One turn moves every row onto another: examples first, then more rows asked:
q735: [-1.03 -2.95 -0.49 -1.13 -1.49  0.28 -0.50 -1.43  1.18 -2.58 -1.10  1.03
 -2.19 -0.02  2.39  0.38  1.12  0.29  1.96 -2.82  0.77 -1.70  0.82  1.40
  0.84  0.85 -1.37  1.91]
q764: [ 1.92 -2.59 -0.14 -0.06 -1.20 -0.44 -1.66 -0.47  0.53 -1.44 -2.44 -1.45
 -1.83 -1.88 -1.12 -0.10  2.34  1.49  0.22 -0.13  0.00 -0.94 -0.10  2.03
  0.68 -1.48 -1.30  2.18]
q826: [ 0.71 -3.36  0.98 -0.39 -0.81  2.09  1.34  0.82 -1.07 -1.89 -1.33 -0.73
 -0.06  0.65  1.09  0.27  1.16 -1.53  1.28 -0.57 -1.36 -2.14  0.74  0.07
 -1.20 -1.71 -0.55  0.76]
q437: [-0.60  2.57 -1.16  0.77 -1.90  1.29 -0.62 -0.29  0.13 -2.29 -0.31  2.68
 -4.55  2.11  1.64 -0.02  1.66 -2.72  1.82 -0.95 -0.36 -1.99 -0.60  0.61
 -1.42  0.11 -1.13  0.83]
q431: [-0.33 -2.52 -0.88 -0.20 -0.79 -0.32 -3.39  0.63  0.74 -1.98 -1.47  0.39
 -1.65 -0.15 -0.23  1.00  2.82 -0.76 -0.22 -3.19 -2.26 -4.21  0.46  0.62
  1.50 -1.09 -0.36 -0.16]
q870: [-0.09 -3.92  0.91 -1.68 -0.01  1.70  0.24  0.43 -0.17 -0.40 -0.98 -1.72
 -1.87  0.77 -0.11 -0.93  1.32  0.61  0.62 -1.54 -1.31 -1.96  0.35 -0.73
 -0.77 -2.78 -1.28  0.40]
q627: [-0.25  2.35 -1.60  0.93 -1.41  0.82 -1.10 -0.87  0.14 -1.82  0.01  3.04
 -5.06  0.58  1.08  0.81  1.22 -1.61  1.36 -1.80 -0.52 -1.55  0.56 -0.05
 -0.17  1.37 -1.96  1.31]
q288: [ 0.16  0.61  0.38 -1.07 -1.74  0.31 -2.55  1.33  0.13 -1.32  0.79  1.10
 -1.70  1.50 -1.50  0.39  1.14 -3.34  0.19  0.89 -2.10 -1.79 -0.69 -1.60
 -1.31 -2.29 -1.36 -0.98]
q887: [ 1.19 -0.09 -1.04 -0.89 -1.86 -1.04 -4.18  1.23  1.98 -1.24  1.57  0.92
 -2.72 -0.16 -1.37 -0.14  2.35 -0.16  0.94  0.27 -2.30 -1.56  0.37  1.56
 -0.16 -0.40 -2.45  0.13]
q224: [ 1.32  1.57 -0.57  1.81 -2.16  1.18 -0.11 -1.91  0.96 -0.06  0.27 -0.31
 -4.64 -0.38  0.05  0.86  2.11  0.01  1.09  1.42 -1.34 -0.16  0.48 -0.11
 -1.45 -1.29 -2.49  1.48]
q842: [ 1.06 -3.91  1.31  0.07 -0.59  1.98  0.31  0.11 -1.03 -0.75 -1.71  0.09
 -0.89  0.87  0.36  0.85  1.53 -0.40  0.22 -1.00 -0.23 -2.73  1.20 -1.48
 -0.38 -1.32 -0.11  1.22]
q360: [-1.84 -1.65 -0.75 -1.44 -0.48  1.12 -0.11 -0.10  0.64 -2.82 -0.81  0.57
 -2.76 -0.32  3.95  0.09  0.07 -0.40  1.45 -2.45 -0.22 -1.92  0.50  1.89
 -0.07  0.42 -1.37  0.90]
q990: [ 0.48 -1.92 -1.53  0.16 -0.88 -0.16 -1.51  0.21  1.25 -2.49 -1.61 -0.98
 -1.36 -2.09 -0.76 -0.83  2.38  1.50  0.76 -0.25 -0.35 -1.34 -1.89  2.13
 -0.51 -2.45 -2.21  1.73]
q500: [ 1.15 -0.94 -1.58 -0.78 -0.46  0.39 -0.10  0.00  0.17 -1.88 -2.27 -1.57
 -2.91 -0.95 -0.36 -1.95  2.22  1.83  1.39 -2.10 -0.41 -0.93  0.24  2.58
  0.99 -1.89 -1.29  1.14]
q89: [-0.86 -0.46 -1.65  1.34 -0.36  0.85 -1.08 -1.66 -1.50 -1.72 -2.70  0.29
 -3.27 -1.78  0.80  1.14  2.10 -0.17 -1.10 -1.74  0.55 -1.28  0.80 -1.20
  1.26 -0.50 -0.80  0.44]
q373: [ 0.27  2.22 -0.95  1.11 -1.69  0.62 -0.05 -1.59  1.01 -1.68  0.40  1.35
 -4.89  1.50  2.16  0.89  2.20 -2.32  1.58 -1.86 -0.96 -2.55 -0.22 -0.69
 -0.66  0.51 -2.10  1.12]
q978: [-0.18 -2.00 -1.80  0.07  0.16  0.58 -2.12  1.34 -0.08 -3.31 -1.39  0.51
 -0.87 -0.50 -0.87  0.72  2.57 -1.20  0.55 -2.51 -3.06 -3.37 -0.12  0.29
  0.22 -2.24 -0.85 -1.18]
q284: [ 0.42  2.30 -0.71  1.85 -2.64  1.84 -0.31 -0.46  0.69 -0.90 -0.66  0.91
 -4.57 -0.30 -0.16 -0.85  2.04 -0.62  1.48  2.31 -1.12 -0.09 -0.42  0.50
 -1.11 -1.11 -1.26  1.25]
q726: [ 1.83  1.30  0.03 -0.28 -1.70 -0.06 -2.06  0.82  0.20 -0.33  1.48  0.19
 -0.99  1.53 -1.11  1.01  1.25 -2.61 -0.48  0.03 -1.05 -2.99  0.38 -1.85
 -0.60 -2.31 -1.48 -0.62]
q784: [ 2.97  0.24  0.98 -1.24 -1.72  0.12 -0.15  0.17  1.32 -1.36  1.42  0.74
 -1.86  2.89  1.24 -0.08  1.27 -1.96  2.01 -0.68  0.60 -2.63 -0.40  0.12
 -1.65 -0.15 -2.09  1.41]
q122: [-0.03  1.23 -0.81 -0.77 -2.53 -0.04 -3.10  0.52  2.48 -1.78  1.07  1.02
 -3.11 -0.68 -1.09 -0.62  1.73 -0.85  1.55  1.47 -2.75 -0.56 -0.55  1.24
 -0.04 -1.53 -1.89 -0.39]
q47: [-1.36  0.45 -1.33  1.09  0.33  1.71 -0.11 -0.73 -0.85 -1.84 -2.82  0.04
 -3.58 -2.43  1.01  0.44  0.32 -0.07 -1.10 -0.95  0.24 -1.30 -0.84 -0.71
  0.28 -1.85 -1.28  1.30]
q708: [ 0.88  1.63 -1.29 -0.66 -2.53 -0.92 -3.10 -0.66  2.68 -0.92  1.72  0.29
 -2.48 -0.32 -1.12  1.06  1.17 -0.43  1.14  0.23 -2.31 -1.46  0.66  1.47
  0.16 -1.73 -2.63  0.15]
q59: [ 0.98 -0.15  0.97 -1.51 -2.01  0.46 -0.88  0.80  0.31 -1.86  0.65  1.59
 -2.09  3.35  0.74 -0.32  0.96 -2.69  2.08  0.27  0.36 -1.60 -0.92  0.72
 -2.83 -0.85 -1.69  1.12]
q37: [-2.01 -2.17 -1.03 -2.36 -0.48  0.59  0.15 -0.95  0.28 -2.21 -1.14  0.57
 -2.35  0.91  0.94 -0.06  0.23 -0.25  1.78 -4.34 -0.24 -1.99  0.29  0.66
  0.42 -1.66 -1.95  0.90]
q640: [ 0.80 -1.12  0.88 -0.58 -2.35  0.49 -0.23  0.34  0.18 -0.59  1.44  1.26
 -1.94  2.65  1.70 -0.54  1.51 -1.59  1.99 -0.08  0.86 -1.80  0.23  0.46
 -2.29  0.63 -2.35  2.53]
q980: [ 1.11  0.07  0.97 -0.29 -1.60  0.40 -1.89  1.23 -0.50 -0.63  0.44  1.69
 -1.45  1.60 -1.66  1.26  0.95 -3.59  0.04 -0.47 -2.23 -3.04  0.29 -2.26
 -0.68 -1.28 -1.25  0.48]
q142: [ 0.91  1.57 -0.50  2.15 -2.80  0.56 -0.80 -0.48  0.14 -0.01 -0.36 -0.06
 -3.33 -1.37 -1.19 -0.29  2.13 -0.66  0.47  2.07 -0.98 -0.04  0.17 -0.32
 -0.35 -0.85 -2.02  2.54]
q382: [-1.45 -0.37 -1.91  0.53 -0.47  1.13  1.06 -1.17 -2.22 -1.29 -2.39 -1.04
 -2.51 -0.12  0.45 -0.91  1.76 -0.35 -0.08 -2.73  1.20 -1.24  0.36 -0.50
  0.20 -2.22 -1.22  0.79]
q999: [-0.90 -1.23 -0.85 -0.49 -0.46  0.62 -1.14  0.83  0.25 -1.60 -1.98 -1.57
 -2.64 -0.94 -0.48 -0.96  2.47 -0.55  0.13 -3.09 -3.40 -3.18  0.11 -0.11
  2.02 -2.47 -0.67 -0.26]

q382 turns into q500
q360 turns into q47
Now these:
q764 turns into q431
q726 turns into q784
q887 turns into q980
q437 turns into q284

One turn moves every row onto another: examples first, then more rows asked:
q714: [-0.62 -1.41  0.91 -2.22 -0.88 -0.93 -1.01 -0.19 -1.70  1.83  1.79 -0.31
  0.42  1.03  0.84]
q979: [-1.09 -0.30 -0.40  0.53 -0.37 -0.49 -0.72  0.20  1.08  3.50 -0.53  0.28
 -0.92  0.39  0.71]
q470: [ 0.88 -1.06  0.99  2.05  0.93  0.58  2.38  1.40 -1.06  0.17 -1.04  0.59
  0.27  1.29 -0.64]
q589: [ 0.17 -0.83 -1.80  0.63 -1.59 -1.18 -0.26 -0.51 -1.14 -1.75  0.92 -0.28
  1.32  0.14  1.53]
q32: [-0.15 -1.00  0.72  1.34 -0.41 -1.36  0.37 -0.20 -0.78 -1.54  1.47  1.09
  0.10  0.45 -2.37]
q689: [ 0.73  1.42 -0.99 -0.27  1.26 -2.34  1.48  0.76  0.02  1.28 -0.53 -0.89
  0.80  1.58 -1.21]
q888: [-1.89 -0.88  0.23 -1.99 -1.22  0.75  0.92  0.16 -2.83  0.81 -0.09 -0.73
 -0.15 -0.44 -0.64]
q517: [-1.52  0.32 -0.73 -1.00 -0.35  0.79 -0.21  2.27  0.68  1.38  1.12 -2.72
  1.05  1.15  1.32]
q440: [-1.61 -1.99  1.50 -0.29 -0.06  0.85  0.20 -1.36 -0.15  0.62  0.05  0.21
  2.54  1.57 -0.87]
q827: [-0.29 -2.01  0.14 -0.82 -0.31  2.33  1.79  2.01 -1.37  1.48  0.93 -0.40
  0.82  1.61 -0.93]
q590: [-0.76  0.06  0.00  2.71  2.21  0.50 -0.95 -0.01 -0.38  0.82 -0.45 -0.73
 -1.47  0.89 -1.31]
q36: [ 3.62 -0.29  0.04  0.04 -0.22  0.90 -0.42  0.42  0.04  0.83 -0.98 -1.29
  1.03  0.99 -1.24]
q61: [ 0.84 -0.20 -1.18  0.00 -1.05 -1.52 -0.53  0.09 -0.49 -1.82  0.30  0.07
 -0.66 -1.56  1.05]
q964: [ 1.09 -0.08 -2.12  1.75 -2.52  0.77 -0.31 -0.26 -0.26  0.37 -0.06 -0.60
 -0.36 -0.73 -1.82]
q475: [ 0.15 -0.25  0.50 -2.26 -1.73  1.40  0.48  0.02 -0.51  1.68  0.59  0.56
 -0.89 -0.72  1.54]
q238: [ 0.12  0.34 -1.13  1.02  0.81  3.13  0.36 -1.03  1.23  0.50 -0.32 -1.16
  1.88  1.75 -0.73]
q450: [ 0.28 -0.33 -1.63  0.07 -0.46 -1.23  0.57 -0.20  2.20  0.55  1.61  0.60
  1.87 -0.46 -0.35]
q183: [ 1.38 -0.37  0.80 -2.35  1.26  0.69 -0.70  0.16 -0.25  1.81 -0.05 -0.60
 -0.99 -0.93 -1.50]
q444: [-0.50  0.47  0.69 -1.69 -2.01  1.19 -0.06  0.40  0.22  0.12 -0.66 -0.13
 -1.58  1.41 -2.63]
q338: [-0.14  1.11 -0.25 -0.29  0.46 -0.29  1.08 -1.84 -1.77  2.76  0.84 -0.13
 -0.34  2.08  0.38]
q39: [ 0.44  0.51 -1.83 -0.24  2.87  0.45 -1.20  0.25  1.09 -1.55 -0.69 -0.75
  0.40  0.78  0.81]
q757: [ 0.12 -1.05 -1.49 -0.53 -1.57 -0.68  0.20  1.27 -0.70 -2.72  0.66 -0.55
  0.75 -0.74  0.09]
q607: [-0.09  0.49 -1.19  1.13  2.20  0.30 -0.42 -0.08 -0.61 -2.28 -0.12 -0.41
 -0.33  2.84  0.55]
q46: [ 0.06  1.51  1.14  0.27 -1.27  2.20 -0.84 -1.07 -1.53  0.11  0.33 -1.91
 -1.14  1.47  0.78]
q930: [ 0.53 -0.37 -2.10  1.08  1.29  1.88 -1.03  1.70 -0.14 -1.69 -0.83 -1.36
 -0.22  1.72  0.34]
q229: [-1.86 -0.29  2.53 -0.94  2.03  0.36 -0.02  0.44 -0.51 -0.65  0.40 -0.82
  0.05 -0.84  0.27]
q217: [-0.25  0.74  0.06 -0.66  1.63  0.31 -0.19  1.49  2.33 -0.54  1.19 -0.62
 -0.35  2.40 -1.92]

q689 turns into q36
q827 turns into q338
q757 turns into q589
Now these:
q46 turns into q229
q238 turns into q590
q607 turns into q39
q444 turns into q440
q475 turns into q888
q964 turns into q32

One turn moves every row onto another: examples first, then more rows asked:
q861: [ 0.82 -0.94 -1.02 -0.31 -0.11 -2.35  2.56  0.50 -0.69 -1.08 -1.79 -0.64
  1.26  0.32  0.77]
q953: [-1.64 -1.83  0.97  1.89 -0.11 -0.10 -1.12  1.22  0.72 -1.63  1.75 -1.74
  1.09  1.25 -0.74]
q771: [-0.30  1.07 -0.95 -0.61 -1.95 -1.10 -1.14  0.80 -1.61 -0.08 -2.28 -0.77
 -0.42  0.20 -1.45]
q426: [-1.21  1.19  0.50  1.45 -1.52  1.45 -0.58 -1.82 -0.12 -0.73 -1.31 -1.85
  1.33  0.16  0.69]
q359: [-0.20  1.07  0.34  0.67 -1.52  1.47 -1.18 -2.16 -0.51 -1.12 -1.38 -0.80
  0.97 -0.45  1.07]
q250: [-1.94 -2.83  0.43  1.93  0.05  0.33 -1.47  0.65  0.40 -1.18  1.42 -1.07
  0.66  0.90 -0.93]
q328: [-0.81  0.73 -0.95 -1.08 -2.61  0.34 -0.55  0.36 -1.54 -0.80 -1.65 -0.27
 -0.60 -0.26 -1.66]
q311: [-1.37  1.00  0.64  0.51 -1.58  1.49 -0.40 -1.36 -0.56 -0.77 -2.02 -0.59
  1.51 -0.56  1.36]
q128: [-0.89  1.00 -1.09 -1.45 -1.99 -0.90 -1.09  0.88 -1.14  0.16 -2.34 -0.42
 -0.03  0.62 -1.31]
q976: [-0.34  0.39 -0.42 -1.40  2.26  0.13  2.45  0.16  1.65  0.07  0.50 -0.40
 -0.62 -0.20  0.34]
q810: [-0.41 -0.07 -0.98 -1.40  2.03 -0.82  2.32  0.07  0.69  0.33  0.76  0.25
 -0.71  0.81  1.01]
q508: [ 1.09 -1.10 -1.33 -1.30  0.95 -2.69  1.13 -0.01  0.25 -1.38 -1.51 -0.70
  1.63 -0.26  0.43]
q659: [-1.74 -2.85  0.48  1.61 -0.47 -0.32 -1.54  0.78  0.09 -1.42  1.43 -1.51
  0.34  1.23 -0.35]
q913: [-1.29 -2.61  0.38  2.37 -0.42  0.28 -1.12  0.05  0.28 -2.12  1.31 -1.04
  1.09  0.95  0.19]
q458: [-0.16  0.02  1.93  1.48  1.05 -1.75 -0.79  0.81  2.31 -1.03  0.42 -0.10
 -0.60 -1.03 -0.82]
q112: [-2.42 -2.18  0.25  1.41 -0.28  0.30 -1.23  0.30  0.43 -2.47  1.05 -0.60
  1.63  1.19 -0.18]
q11: [-0.66 -0.63 -0.60 -1.52  2.40  0.22  2.44  0.09  0.52  0.35  1.08  0.33
 -0.12  0.16  0.25]
q389: [ 0.27 -0.44  2.01  1.78  0.96 -0.98 -0.47  0.90  2.35 -1.67 -0.12 -1.21
 -0.83 -1.32 -0.48]
q567: [ 1.28 -0.94 -1.94 -0.79  0.27 -1.73  1.31  0.55  0.25 -0.80 -2.24 -0.03
  1.93 -0.55  0.00]
q904: [ 0.43  0.66 -1.16 -1.35 -2.17 -1.13 -0.89  0.62 -1.91 -0.54 -0.98 -0.84
 -0.70  0.28 -1.87]
q198: [ 0.76 -0.26  1.27  1.60  1.58 -1.12 -0.68  0.92  1.55 -1.38  0.55 -1.24
 -1.77 -1.22  0.34]
q636: [-0.81  1.11 -0.44 -1.30 -1.87  0.06 -0.56  0.48 -1.42 -0.16 -2.08 -0.60
 -0.83  0.74 -1.99]
q386: [-0.80  0.33  0.12 -0.75  1.41  0.20  2.72  0.80  1.27  0.87  0.79 -0.13
 -1.13  0.31  0.68]
q451: [-0.62 -0.47 -0.77 -1.15  2.41  0.00  2.63  0.20  0.46  0.61  0.53 -0.37
 -0.73  0.70 -0.01]
q524: [ 1.26 -0.68 -1.24 -0.48  0.71 -2.34  1.66  0.54 -0.07 -0.24 -1.87 -0.96
  1.87 -0.22  1.07]
q512: [-0.35  1.07  0.40 -0.23 -1.85  1.99 -1.17 -1.38 -0.18 -1.48 -0.45 -1.58
  1.17 -0.30  1.25]
q108: [-0.74  0.53 -1.21 -1.33 -1.78  0.26 -1.24  0.46 -1.72 -0.16 -1.95 -0.97
 -0.92  0.53 -1.67]
q172: [-0.08 -0.06 -0.16 -1.65  2.43  0.20  2.46  0.54  1.15 -0.57  1.05 -0.43
 -0.74  0.06 -0.13]
q705: [ 1.20 -0.27  2.48  1.91  0.40 -0.73 -0.47  0.66  1.66 -0.96  0.54 -1.35
 -1.18 -0.69 -0.34]
q144: [-1.66 -2.46  0.80  2.43 -0.91  0.25 -0.98 -0.12 -0.30 -1.55  1.65 -0.87
  0.62  0.91  0.01]

q705 turns into q508
q567 turns into q426
q389 turns into q524
Now these:
q512 turns into q458
q11 turns into q636
q953 turns into q810
q108 turns into q250
q172 turns into q128
q904 turns into q112
q771 turns into q913

